Each named turn below is shown by a few rows before and after it. Which turns, in which order, take the first row of each later pair to the second? The first pair is answered.
turn j_635:
[ -1  11  -1   4  -7 -16  -4  -3  -8 -12   8 -20 -13  -3   7  -7  -4  12
   0  -9  -4   4  10   8  12   8   0 -12  -4] -> [ -1   8  -4   3  -7 -18  -7  -5  -8 -12   6 -20 -14  -3   5  -8  -2  13
   1 -11  -4   6   9   4  11   8  -3 -10  -5]
[ 20  -2  13 -16 -10  13  -9   1  16  12   5  -6  -4  -7  21  -7 -12   6
   1  -9  -2   1  10   9  20   0  12   0  -7] -> [ 21  -6  11 -16 -11  10 -14   0  15  12   1  -4  -8  -6  17  -9 -11   5
   3 -13  -4   8  10   5  19   3  11   0  -7]
[ -8  21  17   7   1  -3  12   8  -9  -4   7  -8   5   9  12   4  -5   3
 -16  12  -6 -11  12  21   4  -3   6  -3   9] -> [ -1  15  20   6  -1  -9   2  12  -7  -7   3  -3  -1   9   5   3  -9   3
 -16  11 -14  -2  12  19   6   0  10 -15  12]
turn j_908:
[  5   1   7  -4  -8  -2   1  13  -6   3   3 -20  -5  10  11  -5  -8  14
 -11  -5  -2  -9   7   6   8  -1  13 -13   2] -> [  8   1   8  -3  -7  -9  -9  13  -8  -3   1 -12  -7   8   4  -4 -10  14
  -9  -3  -7   2   6   4   7   4  13 -20   4]
[ 11 -10 -10   5  -6  -1 -13   3  -5   9  -1  11  -8  -1 -18   0 -10  -4
  -3  -7  -7  11  -4 -16   1  12   1  -6  -2] -> [ -3   0 -16   6  -4   2  -2   1 -12  11   3 -12  -3   2  -6  -8   2   0
  -1 -15   6  -4  -3 -17   2   8  -7  19  -8]
[ -6  29   3  22   2 -18  -6   9  -9  -4  23  -7  -7 -24  -5 -11  -5  13
  26   3  -2   9  -5   8  -1  26   7 -22  -7] -> [-12  28   1  14   2   3  16   7  -1   8  24 -24   0 -19  19  -6   2  13
  19   0  14 -25  -3  16   3   9  15  -7 -12]
[ 10   6  12   9   0  -7  -8   6   1  -9   2  19   3  -2 -11   3 -12   1
  -1  10 -16  14   5   9   1   0   7 -17   9] -> [ -8  21   4  14   4 -14  -1   1 -18  -9   7  -9   7  -2  -1 -11   3  11
   6  -2   0   7   5   5   0   2 -11  18   0]
turn j_106:
[ -3   0  -4  -9   2   4  -3  10  14  12  11 -12  -6   5  20 -13  -3   3
   0  -4   5 -14   0   5   9  -2  14  -6 -13] -> [ -9  -1  -9  -9   5   8   6   1   7  10   7 -13   2  10  16 -10   7  -4
   1  -4  12 -13   1   0   0  -7   1  18 -15]
[ -1  -1   9  -6  -8   1  -6  -1 -12  -3 -13 -11  -5   9   2  -7  -4   4
  -9   4  -4  -2  -3  -1   0   8   2   3   6] -> [  0  -1   9  -6  -7   2  -7  -1 -10  -2 -12 -14  -6   8   5  -9  -4   6
  -8   3  -2  -5  -4   0   2   7   5   0   5]
[ -5  14   6   4   0  -7   1   5  -3  -1  10  -9   0  -2   7  -3  -6   7
  -1   3  -4  -5   3   8   6   4   4 -12   2] -> [ -9  15   2   4   4  -2   3   3  -3   3  10 -13   3  -3  10  -4  -1   8
   1   2   1 -11   0   8   6   3   2  -3  -2]
turn j_34:
[-14  -5  -4 -15   0  -2   0   4 -14  12  -2  -3 -11   0   0  -5  -9   8
  -2  -4   9   7  -5 -10   1  -6   0   8  -7] -> [-17   2  -2 -11   3  -4  -1   5 -14  11   4  -6 -11  -2   2  -7 -10  12
  -2  -2  10   3  -5  -6   4  -4  -1   4  -7]
[  4 -16  -7   6  -8  15   3  -3   8  -6  19   7 -12   3   9   6 -15   4
 -11   8 -10 -24 -18  -2  12 -15  24 -15 -14] -> [  3 -19  -8   6  -7  18   5  -7   9  -5  18  12 -10   2   7  10 -14   0
 -10   9 -11 -22 -18  -4   8 -17  21 -13 -14]
[  8 -20   7   5 -14  12  10   2 -12  -6 -12  -4  16  10  -4   0   2  -1
   8   1   5  19   2  -8   4  -8  -9   3   9] -> [  7 -16  10   6 -17   4   3   9 -14  -6  -9 -16   8  11   2  -9   1   8
   8  -4   4  20   4  -4  12  -4  -6  -3   8]
turn j_220:
[  8  -9 -14 -23  -3   8  18   3  19   3  -7  -4   1  -3  14   9  18  10
  -2 -15   6 -26  -1  -7   6   0  10   5  -2] -> [  5 -10 -19 -22  -4   3  14   0  16   1 -10  -7   1  -5  11   2  22  12
   4 -19   8 -18  -2 -13   5   5   3  14  -5]
[ -6 -13  -3  -1   9  22  10 -12  19  16   0   5   5  -9  12   0   7  -6
   7  -2   1 -29 -10  -2   1 -17  10 -13 -19] -> [ -6 -19 -12  -1   6  16   1 -14  17  16  -2   1   0 -11   9 -10  11  -4
  14 -13   3 -20 -14 -13   2 -11   2  -5 -23]
[ -1   0 -17  -3   1  15   4  -9  15  13  17  -9  -3 -12  16 -14   8  -4
   4  -8   8 -26  -4   0   9   2  12 -22 -15] -> [ -4   0 -23  -1   0   9  -1 -13   8  12  16 -14  -3 -13  13 -20  14  -2
  11 -14  11 -17  -7 -10   8   7   3 -11 -20]

(two turns a pair)
[  4   9  11  -2  -1  12  11   6   9  -1  -1   0   2   4  10  10  -5  -2
 -14   5  -3 -23   7  12   6 -15  11  -8   3] -> [  7   5  12  -3  -4   9   7   8  10   1  -5   3   0   6   8  10  -8  -2
 -16   4  -5 -19   7  11   7 -13  14 -15   4]
j_106 j_635
[ -3   0  -8   8  -1  -7  10  -9 -11  -4  -4   4   2  -1   0  -2   3 -15
  -4   9  -3  15   7 -11  -9   4 -13  30   7] -> [  6 -14  -8  -4  -6  14  17  -7   8  10  -8   9   0   1  10   5  -4 -20
 -15  11  -1  -6   7  -7  -4 -11   6  15   5]
j_908 j_220
[ -2   0   2   0  -9 -14 -11   5  -2   0  -4  -9  -7   7   6 -13   2   8
   0  -8   2   9   1  -5   4   5  -1   2   2] -> [ -3   2   8  -4  -6   2   7   5   5   2  -2  -7   2  10  15   1  -2   2
 -11   3   3 -12   6   7   2 -10   7  -1   4]
j_220 j_908
[  4 -15   4  -5  -9   0  -5  -3   7  10  -9  -8 -12   3  14  -4  -4   3
  -8 -10  15 -13   1  -4  12 -10   7  -7 -17] -> [ -2 -12   2  -5  -6   4   3  -7   5  10  -8  -9  -5   6  17   1  -1  -1
 -10  -6  19 -17   1  -2   7 -15   0   7 -18]
j_106 j_635
[ -8  10  -7  -3 -17  13   7   1   3   2   4  -1   6   2  13 -17   1   8
  -1 -19  -2  -9 -13   4  -4 -19 -13   4   3] -> [ -1   1 -11  -2 -20   7  -7   0   5  -1  -2  11   0   0   0 -18  -2   6
   4 -19 -10   9 -17  -3  -6 -11 -15  -4   4]
j_908 j_220
[ 14 -18   2  -2  -4  14   4  -2  11   7  -4   6  -5  -1  -1   4   0   1
  -1  -2   0  -6   0   4   3 -12   8  -2 -11] -> [ 14 -15   1   5  -3  -2  -9  -5   1  -2  -7  13  -8  -3 -15   0   1   1
   6  -2  -7  13  -1  -2  -2  -2  -4  -1  -9]
j_106 j_908
[  5  10 -11   4 -18  -6  -5  -2  -7   6   0   7  -8  10   5 -13   2  23
  -1 -11   4  -8  -3   2  13   8  10 -12  -4] -> [ -2  16 -12   8 -14  -9   0  -8 -15   3   0   1  -1  12   4 -14   8  21
   3 -10   9  -5  -2   0   5   7  -3   6  -5]
j_220 j_106
[-34   6   9 -15  -8 -13  -4  -3   5   4 -10  -3  16  13  -3   1  29  -1
   6  -9   7  15 -11  -2  -8  -7   0  14  -3] -> [-26   6  23 -16  -5  -6   0   1  13   2  -8  14  18  14  -5  17  18  -7
  -4   8  -3  11  -7  10  -8 -12  13  -8   7]
j_220 j_908
[-12   0 -11   0  -4   3   0  -4 -10   2  -1  -1   9   1   2  -5   8   0
   6  -1   3   3  -3  -7  -7   6   0  18  -4] -> [ -8  -3  -5   0  -6  -3  -4   0 -13  -2  -6   2   4   6  -3  -6   6   0
   1  -1  -2  13   1  -9  -5   8   0  13   3]
j_34 j_106
[ 14  18  13  15  11   5  -2  -4 -26 -21  -1  18  14  12 -23  17  10  -5
  -3  16   6  23   3  10 -11   3 -13  19   9] -> [ 29  10  20   5   4  18  -9  10   1  -9   7  22   0   2  -8  19  -8   3
 -11  19  -1   0  -1  25   8   0  22 -30   7]
j_220 j_106
[  1   8  12 -10  -6  12  13   9  -1   2   4 -14   2  13   7   1   3   7
 -11  -3   1 -17   5  13   7  -7  13  -8   3] -> [ -2   7  10 -10  -1  15  20   3  -1   1   3  -7  12  14   2  10   6  -1
  -9   3   3 -18   4  13  -2 -11   6   1   5]
j_34 j_106
[-7  7  1 -1 -1  1  4  2 -6 -1  0 -9  2  0 -4 -3 10  2 -5  4 -1  0  3  3
 -3  1 -6  1 -3] -> [  0   1   4  -5  -4   6   3   4   1   2  -2  -1   0   0  -5   3   5  -1
 -10   8  -4  -1   4   5   0  -2   2 -10   0]
j_908 j_635
[ 18   2  -6   5   1  -5   1   2 -18 -15  -3  22  -6 -16   6 -18   4  -9
  -7  -9  -3  39 -16 -25  -2   2 -20  15  21] -> [ 13  24   1  12   5 -13  -2  10 -22 -18  16   6 -12 -24  16 -26   0   6
  -5  -6  -5  27 -15  -9   9  12 -14   1  19]
j_34 j_34
[  6   5  16  -3  -2  -2   1  12  -7 -10   2   4  -1   8  -1  10  -8   4
 -14  10 -12   2  10  13   5  -5   9 -15  11] -> [  7  -9   7  -5  -7 -10 -13   9 -11 -10  -8   6  -9   8  -8  -2  -3   4
  -6  -3 -13  21   4  -3   3   4   1 -10   6]
j_635 j_220
[  1   2 -21  -3  15  -7   0 -25  -4   5   0  -4   8  -4 -12 -15  10 -17
   2   1   0   9  -4  -9   9   1 -19   3  -3] -> [  4   7  -5  -6  15   6  13 -18   6   5   6   3  13   1  -6   4   1 -22
 -12  19  -4  -8   2   8  11  -9  -1 -16   5]
j_220 j_220
[  3 -19  -2 -11  -6   1 -24  -1  -2 -12  -4  24   1   7 -17  13 -10 -13
   0  18 -27  23   3  -6 -17   6   6 -23   1] -> [  0  -3   4  -7  -7 -12 -31  11  -6 -14   9   6  -8   3  -6  -1 -15   5
   0  14 -29  17   5   5  -4  17  15 -38  -1]
j_34 j_34
[ -4 -11 -11  -7  -4  12   6 -10   0  -4 -23   8   5   7  -2  19   3 -15
  -4  -3   3  12  -9 -12  -6  -2 -15  32  -3] -> [ -6   3   2  -5   0  18  19  -7   1  -6 -14   8  11   7   5  29  -2 -15
 -14  10   3  -4  -2   2  -5  -9  -8  28   2]
j_220 j_635
[ -3   6  -1  -6  20  17   2 -16  -4  13  10   2  16   6   6  -9   2 -12
  -6   0  23 -22 -17   8  -8 -25 -14   9  12] -> [  5   1  11  -5  18   6  -6 -13 -11   2   1  22  14  14 -13  -1  -4 -19
 -13   8   9   3 -11   4 -16 -21 -17   2  26]
j_106 j_908
[  4 -11  13   1   1   6   9  -5   6   0 -10  16   8   3  -6  27  -2 -23
  -6  11  -8   0   2   0 -15 -26  -1   0  14] -> [ 13 -24   9  -4 -15  -7 -16   6   7   6 -19   2 -18   6  -3   2  -3  -6
  -4 -13 -11  13   0 -12   2 -15   7 -14   9]
j_220 j_34
[-12   4  10   0  -2  -3 -12   1  -1  -9  14 -27 -20  12  10 -24  -4  23
 -13 -11   0   0  10   9   7  11   8   1  16] -> [-14  18  15   7   9   1  -5   0   4 -13  27 -15 -10   2   7 -10 -12  18
 -12   7  -5  -7   9  22   2  10  11 -12  19]
j_34 j_635
[  0 -12  -3  -1   1 -13 -22 -15   3   3  -8   2  10  -3 -14   9  -3  -8
   5  -2  -6   2 -11  -4   6  -2   2  -4   2] -> [ -2  -2   0   0   1 -19 -26 -11   0   2  -1  -8   6  -6  -7   4  -6   0
   6  -3  -6  -3 -10   2  13   3   7 -13   0]
j_34 j_34
[-10 -11 -11   5  -1   2  -8  -9  -7   0  -1  -4   5  -6  -2 -14  12  -1
  16 -13   8   7  -2 -13  -2   7 -19  17 -17] -> [ -6  -8   1   8  -5 -12 -16   1 -16  -7  -2  -5  -2   1  -7 -17   8   6
   9 -12   0  21   6 -10   2  14 -16   7  -8]
j_106 j_34
[ 22 -21   4  -1 -14   4 -17  10   1  -5  -5   6   1  11   1   5 -12  -4
 -11 -13  -4   3  -4 -11   4  -5   8  -7  -5] -> [ 15 -13  -2   5 -12  -5 -26   8  -7  -8  -1  -4  -1   4  -1  -8  -8   4
  -1 -22   0   9  -8 -14   5   7   0   1 -11]
j_106 j_908
[  7  -1  13  -1  -2 -13   1   7  -7  -2  -8  12  -4   1 -15  14  -4 -11
  -6   9  -7   6  19  13  -6   7   3  -9  10] -> [  6  -2  11   0  -4 -19  -6   9  -9  -1  -9   8  -9   2 -16   5  -2  -6
  -3   2  -8  11  18   8  -5  11   2  -9   9]
j_635 j_34
[ -3  12   9   4  14   1   3  -3  -3  -6  -2  16  25  10  -6  13  -4  -2
  -1  15 -18  -1  -9   1 -14  10   3  -1  -5] -> [-10  21   6   9  15 -10  -1  -1 -12  -7   3   1  22   7   0   1   0   9
   4   8 -13  -1 -10   1 -10  16  -1   5  -9]
j_106 j_908
[  0   5   7  -3   4  13  11  -9   1   3   2   3  20  14  -2  15  10 -15
  -7  15   4 -13   9   2 -12 -16   0   7   9] -> [  9 -11   5  -6  -5   0  -7  -6  -4  -2 -13   8   9  22 -15   5  11 -13
  -6   2  -5  16   8 -12 -12  -7  -5   6  13]
j_34 j_908
[ 24 -17  -2  -7 -10  -4  14  11  19  -1   6  14  -7  -4  -6   6  -2   2
   6   6   9 -16  13  -3   3  -5  26 -38  14] -> [  9  -6 -15   5 -10 -33  -1   7 -10 -10   3  -6 -11  -3 -16 -20  16  14
  25 -16  16  12  11 -21  -2  15  -6  -1   5]
j_635 j_908
[ -6   1 -16  -2   0   5   2   6  -9  -1  10  -6   1  -9   2  -5  12  -2
  10  -5   0  -3  -5  -8   2   1 -13  15  -6] -> [ -1  -7  -9  -8  -1  17  13   7  -4   1   5   2   4   0   4   9   9 -11
  -3   2   0 -10  -2  -4   0 -11  -6  11   1]
j_106 j_908
[ -8   4  -5   7   9 -11 -11  -8  -7  -5   4   9   8  -5 -19  -5  13  -7
  10  -2   2  17  -3  -6 -14   9 -22  16   1] -> [ -6  17  13   8  14  -4   5  -1  -4  -9  12  14  16  -2 -13  12   1  -8
  -5  18  -5   1   7  14 -13   0  -8   0  10]
j_220 j_635
[  5   0  14   0   2 -14   7   9  -5  -5  -3  -6  -6  17   2   9 -10   9
  -2   6   3   6  -1  -1  -1   3  -8  -5  13] -> [  3   0  11   1   1 -15   6   9  -7  -3  -4 -13  -7  17   7   3  -7  13
   0   3   7   4  -1  -3   1   4 -12   2  11]
j_220 j_908
[ 12   0  -7   0  10   4 -12  -1   3  -7  13  -3  -1 -19  -6  -8 -10   6
  16  -1   4  -6   7   3   1  18 -15 -21 -11] -> [  9   3  -6  -1  11   9  -5   0   4  -6  16 -14   1 -18   4  -8  -9   8
  13  -2  10 -18   8   7   4  13 -15 -17 -12]
j_908 j_635
[-12   0  -1   3  11   7   4  -8  -7  -1  -2   8  20  10  -2  11   0  -9
   4  10   0  10   6 -14  -9   3  -1  14   4] -> [ -1  -1   9   2   5   2  -9   4   2   0   1  11   6   7  -1   7 -12   1
   0  11 -11   9   7  -6   5  11  16 -21   6]
j_106 j_106
[ -7  20  -2   1  10  -7  -3  -3 -15  -2   3  -9  -6  -3   8  -6   6  -1
   5  -2   4  -3  -6   0  -9   6  -4   9  -4] -> [  4   7   4  -9   4   7   1   3   2   6   1   3  -9  -1  11   7  -5  -7
  -6   5  -2 -14  -6   5  -2  -5  16 -15   0]
j_908 j_635
[  6 -18  -9  -7 -13  -1 -19  -8  -3   7 -22   1 -11 -10  -8 -12  20  -3
 -10 -21   0   7 -18 -22   2  11  -2   9  -2] -> [  0  -7   4 -10  -4  24  14 -10   4   9 -14   2   8  -5   6  16  18 -15
 -24   2   7 -28  -9  -3  -3 -13   7  12   6]
j_220 j_908
[ -6  -5  -3   2   2 -17  -5  12  -6   8 -12   3   0  -7  -8  12  -3  -1
   8 -11  -8   8  -3 -12  14 -10   0 -12  -4] -> [-15   7  -3   4   6 -14   8  12 -12   8  -5 -11   9  -2   1  15   3   1
   7  -8   0  -7   1  -6  14 -15  -3   2  -6]
j_908 j_220
[ 13  -8  -2   5  -3  -5 -22  -8  10   5  -3  10  -9  -6   2  -5 -10  -5
   8   8  -9  11  -4  -6  11   8  11 -12   8] -> [ -2   4  -6  10   1 -11 -15 -12  -8   2  -2 -10  -2   1   8 -12   4   0
  11   0   4  12   0 -10   6  10  -9  22   3]
j_908 j_106
[  0  19   7  10   2 -27 -24  22   6  -5   0  -9 -12  -1  12 -16 -15   4
  -2   2 -15   7 -11  18  10  25  -2 -37  -6] -> [-11  22  -9  12   7 -23 -21  13   5   2   7 -25  -5 -10  21 -26  -6   6
  10  -7  -1  -5 -20  13   9  25 -12 -16 -19]
j_220 j_106
[ -9   4 -12   5   7   0  -2  -8  -2   4   7  -6   1 -12   0 -13   2   8
  14  -2   3  -1 -14  -5  -1   8  -8  10 -11] -> [-10  13   3   5  11   3  15  -5  -5  -4   9   4  13  -3  -1   7   0   1
   1  17   0  -4  -3   7  -7  -1  -7  10   1]
j_106 j_220
[ -2  -4  -5   5   5 -15  -1   5 -15  -9  -8 -21  -8   9  -4 -12   3  -1
   0 -23  10  10  -3 -22  -5  10 -15  16   7] -> [ -3   2   4   7   7 -17   3   6 -20 -17  -8 -16  -4  15  -8  -4   1  -2
  -5 -15   6  12   3 -16  -7   7 -16  16  16]
j_635 j_106
[  0   8  -5   7   7   4  -3  -6   5  -6   9  16   9 -16  -9   5  -2  -7
   8  14  -7   3  -2   4 -10   4  -1  -7   4] -> [ -4   1 -12   4   5   4  -1 -10  -2  -4   0   9  11  -8  -9   0   6  -9
  10   4   1   7  -2  -8 -15   0 -12  16   0]
j_908 j_34
[ -3   9  -4  -3 -12  -3  -9   8   7   9  10 -10 -12  -9  20 -20  -2   7
   2  -6  -2 -13  -8   5  15   6  15 -18   1] -> [-15   7 -14  -2  -5   2  10 -10  -9   5   0  -8   9   1  12 -11  16  -9
   6  -6  11  -5  -6  -8  -7  -3 -14  31   1]
j_106 j_106
[ -8  -4 -18  -5   3  13   6 -11   5   7   0   4  14  -8  -4  -1   4  -8
   9   1   9 -10  -7  -6 -10  -5 -12  21 -10] -> [  3  -4  -7  -4   3  10  -2  -5  12   1   2  25   9 -14 -14   9 -11 -11
   3  14  -7  -1  -6   1  -8   0   0 -11   0]
j_635 j_908
[  1 -10  -9   0   3  11  -1  -5  18   8  -8   6   4   7  12  -8  -7  -5
   0   3   2  -9   1  -8   3 -10   6 -14  -5] -> [  2 -10 -10   6   4  -1 -10  -8  10   0 -11  15   3   7  -2 -10  -7  -7
   4   3  -5  12   0 -14  -4  -1  -5 -11  -3]
j_106 j_908
[ -1  -7   0  -8   9   4  -1   1   8   5   6 -20  -4   0  13  -7   1   3
  -5  -3   9 -12   7   5  16 -17   3 -14   3] -> [ -1 -11  -6  -8   8  -5 -11   1   4   3   1 -21  -9  -1   7 -17   5   7
   1 -13   9   1   4  -6  13 -10  -4 -11  -1]
j_635 j_220
[ -8   6  -1  -2  -5  10   0  -7  15  18  19 -20  -4 -21  22  -4  -8  11
  10 -14   6 -26  -7   6  18   2  -1   8  -9] -> [-11   2   0  -1   3  15  14 -20   3   9   7   1  17 -12   3  17  -1 -13
   8   1   8 -10  -3  -1  -6  -9 -21  39   1]
j_34 j_106
[  5   2  -8   1  -1   3 -10   4  20   8   8   8 -10 -20   3  -8  -9  11
  15   1 -17   0 -10   1   7   7   9 -35  -7] -> [-15  29  -5  13   9  -8   2   1  -1  -1  19 -13   3 -18  10 -11   3  18
  18   3  -7  -5  -3   9   2   9 -10  -5  -9]
j_908 j_220
[ -3  -6  12  -5   5   5  17  -3   4  -4   8   6  10  -5  13  -5  -1  -4
   5  -1   8  11   4   4   7 -17   8  -2  10] -> [ -2 -14   3  -5   2   0   8  -4   4   0   3   5   3  -7   9 -15   2  -4
  11 -12   9  20  -3  -6   7 -13   5   3   4]
j_220 j_220
[  6   6  20  -1   7   0   6  10   2  -6  -1   1   3  19   8  18  -7  -5
 -22  14  -4  -6  15  15  -1 -16  22  -6  23] -> [  5   3  14  -5   9  10  10   4  11   1   2   3   6  12  12  20  -7  -9
 -17  14   0 -17  10  16  -2 -20  24  -8  19]
j_106 j_34
[  0  12   1   5  20 -11  -2   7   5  -3 -10   2  -4 -11   1  24  -6  -2
  -7  21 -11 -10   7   8   5  -4  11 -16   5] -> [ -7  22  -3  12  22 -24  -9   7  -5  -7  -4 -10  -7 -15   3  12  -1   7
   3  14  -9  -3   5   6   6   5   1  -7  -1]
j_908 j_106
[  0  -3  -6  -8  -4  10   8   4  12   7  -3 -15   4   0  12  -1   8   1
  -3  -5  11 -19   0   5   7  -3   8  -1  -4] -> [  8  -2   0  -1  -3  -2  -7   9  13   0   0   6  -1  -9  -3   1  -4   1
   0   3  -8   1  -2   7   5  10  12 -26   4]
j_908 j_34
[  2  -1   0   0  -7  -5  -3   8  -1   5  -1 -21 -11   2  13 -15   5  16
   0 -18   5  -8   2   1  12   5   1   9  -3] -> [  5 -11  -5  -6  -6  12   7   3  12  12  -2 -13  -6   1  16  -6   2   7
  -2 -13   8 -19  -2   2   9  -4   8   5  -6]
j_908 j_106
[-18   0   0   0  12  -1   6 -16  -3 -25  -2   5  22   6   5  13  -2  -3
  16  -1  15   4   9   4   0   2  -7  23   9] -> [ -7  -9   6  -7  10  11   9 -13  12 -22  -4  18  19   8   6  23 -12  -8
   8   6   9  -4   9   9   3  -5   9   1  13]
j_908 j_635
[  6  -7   0  -2  -3  -4  -8   8   0   1  -2   3  -4   7  -4   0  -4   2
   3  -6 -10   9   2   1   9   8   5  -8  -1] -> [ -3   7  -2   3   2  -5  -3   8  -6  -1   7 -11  -1   2   4  -4   1   9
   5  -5  -4  -1   1   7   9   9   1   0  -5]
j_34 j_908
